Turns, then the turns between two rows, first turn first; the first pair answered:
C:
-17.1  12.9  -10.8  -3.1  -1.6  26.3  -20.9  4.0  28.7  16.4  9.8  -5.4  5.0  -1.1  3.3  20.1  7.0  13.8  -14.2  10.5  -2.9  23.2  10.9  20.3  3.7  4.0  15.5  -4.1  -10.4 => -10.5  16.4  -13.6  -2.7  -2.1  24.2  -15.1  4.3  22.2  20.2  12.9  -6.6  0.8  2.2  -3.1  20.5  16.5  18.1  -10.8  12.4  2.3  25.7  10.3  22.3  3.0  -3.7  12.6  1.2  -13.7
18.1  8.8  20.7  1.7  13.8  -29.8  9.4  -7.2  11.6  3.3  -24.7  12.8  -20.0  -0.7  -20.0  3.4  -25.7  -9.0  -9.4  4.8  -11.5  -12.5  -11.7  13.7  4.1  10.6  -1.1  -34.7  34.1 => -21.2  -18.2  6.4  15.9  -10.7  10.1  -11.1  4.1  6.9  13.6  -15.9  2.7  4.5  -1.5  22.6  -4.3  -38.4  -14.8  -26.0  -4.9  1.4  -12.8  -1.3  -20.8  13.2  28.1  -3.9  -7.7  33.6
-9.9  40.3  -5.8  44.1  15.4  -16.1  -59.0  9.2  24.1  -37.9  -19.9  26.7  -21.7  -22.2  -1.9  28.3  16.1  -9.0  54.2  6.9  -16.0  2.2  6.4  48.0  -24.2  23.1  28.3  -7.3  -70.9 => -37.0  22.1  -15.4  51.3  -1.1  13.4  -77.6  15.5  20.0  -29.2  -17.1  20.5  -1.1  -22.7  30.6  24.8  3.4  -11.8  40.2  1.7  -6.7  1.3  13.3  21.6  -16.2  36.8  26.7  8.1  -69.2
A:
8.1  6.6  1.7  -7.7  10.6  -12.4  -10.2  -1.9  9.2  -4.7  -7.4  8.9  -14.3  0.0  -12.2  -5.3  -7.2  -5.0  0.8  -0.9  -14.1  -3.9  0.5  4.6  -0.4  11.2  6.1  -12.8  0.8 => -4.5  -2.9  1.5  -3.4  3.3  0.6  -18.3  0.7  8.5  -1.2  -5.7  5.0  -3.1  -0.8  6.1  -9.3  -14.2  -7.3  -6.8  -5.1  -9.5  -5.8  2.7  -7.7  3.1  21.1  4.4  -11.7  4.4
-12.4  -25.4  -4.9  -0.7  22.6  13.8  15.4  -9.0  -3.5  22.2  1.6  -5.6  -21.9  -31.7  7.7  13.4  -17.9  5.6  14.6  7.7  4.2  -22.6  2.1  15.0  -6.5  23.7  7.2  16.3  -13.1 => -11.6  -24.3  -6.3  -2.8  25.2  14.0  15.0  -9.1  -5.7  23.8  2.4  -3.7  -23.3  -29.4  6.3  13.4  -12.8  7.5  16.9  10.2  7.4  -22.2  3.4  17.4  -7.6  21.3  5.9  19.4  -15.8
37.4  6.0  -1.0  -10.3  15.7  -20.0  2.9  -28.2  43.9  -1.1  -24.6  18.7  -38.7  -8.2  -38.3  35.2  5.7  -8.9  39.0  -2.3  -16.2  -5.9  -16.8  2.2  -28.1  6.8  12.0  -39.7  3.8 => 2.9  -20.7  4.1  -1.7  -5.4  11.4  -20.0  -22.2  53.2  9.8  -35.0  13.8  -10.5  -13.1  4.1  23.3  -29.2  -24.8  16.0  -17.7  -11.9  -14.2  -9.1  -31.2  -20.1  38.6  10.3  -43.2  27.1
12.3  -15.0  -3.9  15.2  -3.0  -5.6  -30.0  -23.6  32.0  -22.6  28.1  6.9  27.5  -33.6  -18.5  30.1  -16.4  4.5  28.1  28.5  -21.6  -5.9  20.4  16.8  -17.8  -2.9  6.1  -3.6  -16.0 => 0.9  -27.2  -6.6  20.5  -12.0  8.3  -37.4  -20.0  32.2  -17.7  28.6  5.2  39.0  -33.5  -0.4  24.7  -26.1  -1.3  19.6  22.5  -17.3  -8.2  22.3  3.7  -15.2  7.1  4.8  2.3  -8.5
P:
0.6  -11.9  13.6  -1.6  -4.8  8.4  13.0  2.1  -10.4  12.1  -5.1  -7.3  2.7  7.4  17.8  -11.6  -4.6  6.7  -17.4  -4.5  2.2  4.0  7.5  -28.5  2.1  11.9  -4.9  -14.3  23.0 => 3.3  -10.2  14.6  -2.1  -2.7  4.7  16.9  2.7  -13.7  15.3  -5.6  -8.7  0.9  6.2  15.7  -9.2  -2.7  5.5  -17.0  -4.6  3.9  4.8  3.2  -24.9  3.7  11.0  -6.6  -15.2  23.8
13.1  43.3  -3.4  8.9  12.8  -12.4  -12.1  -5.6  -8.3  4.1  39.5  -5.9  14.5  6.1  -7.0  -21.3  -6.1  37.3  31.8  -9.9  27.1  -3.1  31.2  2.5  22.4  -2.2  -13.8  25.0  0.4 => 21.8  49.7  1.4  4.9  15.4  -19.4  -8.6  -9.6  -6.2  4.4  34.8  -4.4  10.9  3.7  -14.3  -20.0  -4.6  37.2  34.6  -9.0  25.0  -0.8  28.4  6.8  22.3  -4.0  -11.8  19.3  0.3
30.5  20.8  7.3  -21.3  5.2  -43.1  20.0  -13.5  -16.8  -16.3  -36.7  14.5  -59.7  2.0  -12.9  28.8  14.4  -19.8  12.4  -5.5  -17.0  24.0  8.9  32.2  -33.2  -14.0  -1.4  8.8  -7.0 => 20.8  21.4  13.6  -20.6  2.6  -41.9  1.4  -16.7  4.0  -24.7  -40.7  22.7  -52.0  -3.7  -13.0  34.2  -5.1  -34.4  11.9  -7.8  -30.9  14.2  8.9  35.6  -31.2  0.9  4.8  -3.6  -6.8

(2 to 3 turns a pair)
56.0  23.8  14.8  -6.9  23.6  -21.8  4.9  3.0  -3.2  -16.6  -1.3  23.8  -0.6  21.3  -41.9  -25.0  -1.8  4.2  12.9  -4.8  26.5  -14.8  0.8  5.7  12.1  3.2  2.7  4.8  1.2 => 21.6  -3.7  10.5  1.2  -1.0  13.1  -12.8  9.3  -3.7  -3.3  -5.9  15.2  26.0  18.3  3.2  -38.3  -29.8  -8.3  -8.9  -16.1  36.8  -18.7  7.9  -29.5  20.1  28.2  -3.3  11.9  18.2 -> A, A, P
13.4  -3.6  -2.7  -5.1  -9.5  -26.0  -48.0  10.2  9.8  -42.1  17.1  -8.6  -8.5  -0.1  -31.4  34.9  28.1  1.4  4.2  -17.7  42.8  24.4  6.9  -1.2  -18.9  -4.2  -5.7  3.9  -47.0 => -11.9  -24.0  6.8  2.1  -21.7  -6.6  -63.3  11.1  23.8  -33.4  6.7  -10.9  11.6  -6.1  -1.0  26.9  -6.2  -16.3  -12.5  -28.0  39.1  15.2  9.0  -26.8  -9.9  26.2  -7.9  -8.0  -24.0 -> A, A, A
26.2  9.7  18.0  -6.9  6.7  -28.0  18.0  -2.7  8.0  -4.1  -21.6  -0.2  -13.9  -0.1  -14.3  2.3  -7.6  1.0  4.4  4.9  -2.1  4.5  -5.8  8.5  5.2  -3.9  3.0  -34.6  24.1 => -3.5  2.9  15.4  1.6  -5.2  -8.8  -17.3  -1.3  30.0  -11.9  -17.2  5.7  5.9  -3.4  6.3  7.5  -29.1  -12.9  -0.4  1.2  -13.2  -6.3  1.2  -2.6  8.9  16.2  9.5  -32.3  16.4 -> P, P
-13.2  1.5  -16.8  13.1  -32.3  53.1  -39.0  12.6  16.9  -17.3  33.7  -18.8  -14.8  18.1  32.7  23.6  39.1  -24.0  -24.4  14.8  25.8  14.1  5.5  -2.7  17.2  13.6  -3.2  11.2  1.3 => 34.6  29.1  0.5  -5.3  -2.8  6.0  0.1  2.2  12.1  -22.8  25.0  -12.9  -53.0  19.7  -19.9  27.5  62.2  -12.5  -5.7  23.5  16.3  21.5  -5.8  32.6  11.5  -12.5  -2.6  -12.5  4.8 -> P, C
56.7  0.1  53.7  15.8  23.7  -26.1  17.0  -8.7  -8.5  -1.8  -44.9  15.7  -31.3  19.4  17.0  7.1  14.3  -7.5  -15.5  42.5  -3.2  5.8  15.5  3.1  0.2  9.6  5.3  -23.5  -4.6 => 14.7  -29.8  37.5  28.1  0.2  16.1  -17.3  2.6  -13.0  4.4  -36.5  9.8  0.4  19.9  63.0  0.9  -1.0  -14.9  -35.6  32.1  8.0  3.1  27.7  -30.6  10.6  30.2  4.1  3.0  -9.0 -> P, C, P
22.2  15.1  7.7  -18.6  15.8  -7.1  2.6  -17.3  14.0  -12.9  -23.9  -1.4  -8.9  -3.0  -16.9  22.9  -17.8  -3.3  22.9  11.6  -19.0  -0.7  1.6  25.5  -1.5  -10.4  -1.5  -15.7  6.5 => -19.6  -9.4  -11.4  -3.8  -10.0  33.1  -31.1  -7.0  7.9  -7.2  -10.2  -8.8  19.1  -1.5  25.1  19.2  -30.3  -5.3  7.8  3.6  -3.9  -2.2  10.9  -7.3  6.7  7.8  -1.6  15.2  -0.9 -> P, C
-37.0  -1.4  25.5  4.5  16.9  -3.7  -32.1  -0.3  11.9  8.4  -11.5  -1.9  35.8  6.6  52.2  -11.5  -28.3  -28.9  -1.9  -18.5  -23.9  -13.1  15.4  -15.8  -24.8  14.3  -6.0  -18.3  6.4 => -38.7  -10.6  6.6  7.9  10.9  13.0  -15.3  11.3  -25.9  23.5  0.4  -14.7  32.5  17.2  63.7  -18.2  0.1  -8.2  -8.1  -20.1  7.4  5.0  18.3  -31.0  -20.6  -5.8  -17.6  14.5  -1.1 -> P, P
-13.8  -7.9  25.0  -3.4  -6.9  -3.5  -19.8  3.5  11.7  -18.3  -16.3  5.9  -5.4  -3.5  4.5  -9.6  -25.1  -23.4  -14.5  -0.7  -45.2  -21.0  11.4  1.8  -5.1  24.6  -6.1  -21.6  18.8 => 18.3  8.6  25.7  -10.2  8.4  -29.5  11.3  0.2  -6.1  -19.1  -13.1  5.3  -32.4  5.4  -29.2  -4.8  5.0  -5.3  1.4  7.8  -40.0  -8.0  8.1  25.9  -10.1  -4.9  -9.7  -18.0  9.7 -> C, C, C
3.2  -22.0  10.6  0.3  -4.7  12.6  -1.8  10.9  -3.7  15.0  -13.1  -5.9  19.5  2.1  30.8  -14.3  -22.3  -8.0  -21.3  -12.7  9.3  2.1  1.0  -26.8  4.7  19.7  3.2  -7.6  34.8 => 10.3  -21.4  8.2  -3.5  -0.8  9.0  14.6  11.5  -16.8  19.9  -12.6  -9.3  11.3  4.9  27.0  -15.4  -10.4  0.5  -20.5  -12.0  20.7  9.5  -0.8  -26.7  4.0  8.8  -1.8  -0.2  34.3 -> P, P
